In the rows, zero is written as 128.
Each named turn below is shown by a few rows before and after it. Which turns, in which order, take the first row of each later pair to the second? The first pair is answered.
dakom:
[141 139 132 137 130 117 113 143 155 153 123] |-> [140 102 146 132 108 129 111 150 133 142 136]
[122 111 126 102 126 132 130 159 104 117 132] |-> [111 151 113 112 152 122 128 156 133 133 110]
[103 110 113 160 146  56 158  95 162 127  68] |-> [134  51 119 192 121  93 181 114 149 115 129]
[109  66 129 172 114  84 134 124 100 115 112] |-> [109 119 113 176 137  68 127 117 123 126  88]
Sozi:
[129 106 121 161 116 132 134 157 137 121 127] |-> [120 119 123 111 121 153 132 160 146 115 155]
[113 114 142 118 131 112 126 103 140 123 116] |-> [125 102 141 133 135 124 142 104 148 130 131]
[ 96 101 133 124  78  98 106 144  68  78  98] |-> [168 100 150 174  96 171 128 113 113 124 177]
bam:
[122  92 128 104 108 123 140 101  92 115 122] |-> [127 112 150 111 106 129 121  72 100 136 118]
[145 143 168 135 156 102 120  83 177 150 101] |-> [113 134 115  92 166  96 159 139 171  88  84]
[140 135 111 119 139 152 137 162 145 131 138] |-> [144 127 123 133 143 154 131 156 140 135 158]
Now pairs of rows:
(2 to 4 turns a pair)
[115 180  77 108 179 100 159 111 160 101  92] |-> [126 182  86  91 185 130 161 104 180 112 122]  Sozi then Sozi
[113 166  82 120 167  96 128 177 132 113  49] |-> [111 183  88  65 165 145 123 177 150 120  91]  Sozi then Sozi
[130  97 174 182  78 109  70 122  47 150 138] |-> [119 181 170  91 120 159  58  94 102 182 152]  dakom then Sozi then dakom then dakom
[116 106 159  66 121 156 154 125 123 122 170] |-> [111 139 183 111 117 109 111  72 117 151 121]  bam then Sozi then Sozi then dakom
[ 91  89 139  48 103 118 116 131  81 105 121] |-> [108 125 146 154 125  62 101  92  98 140  60]  Sozi then dakom
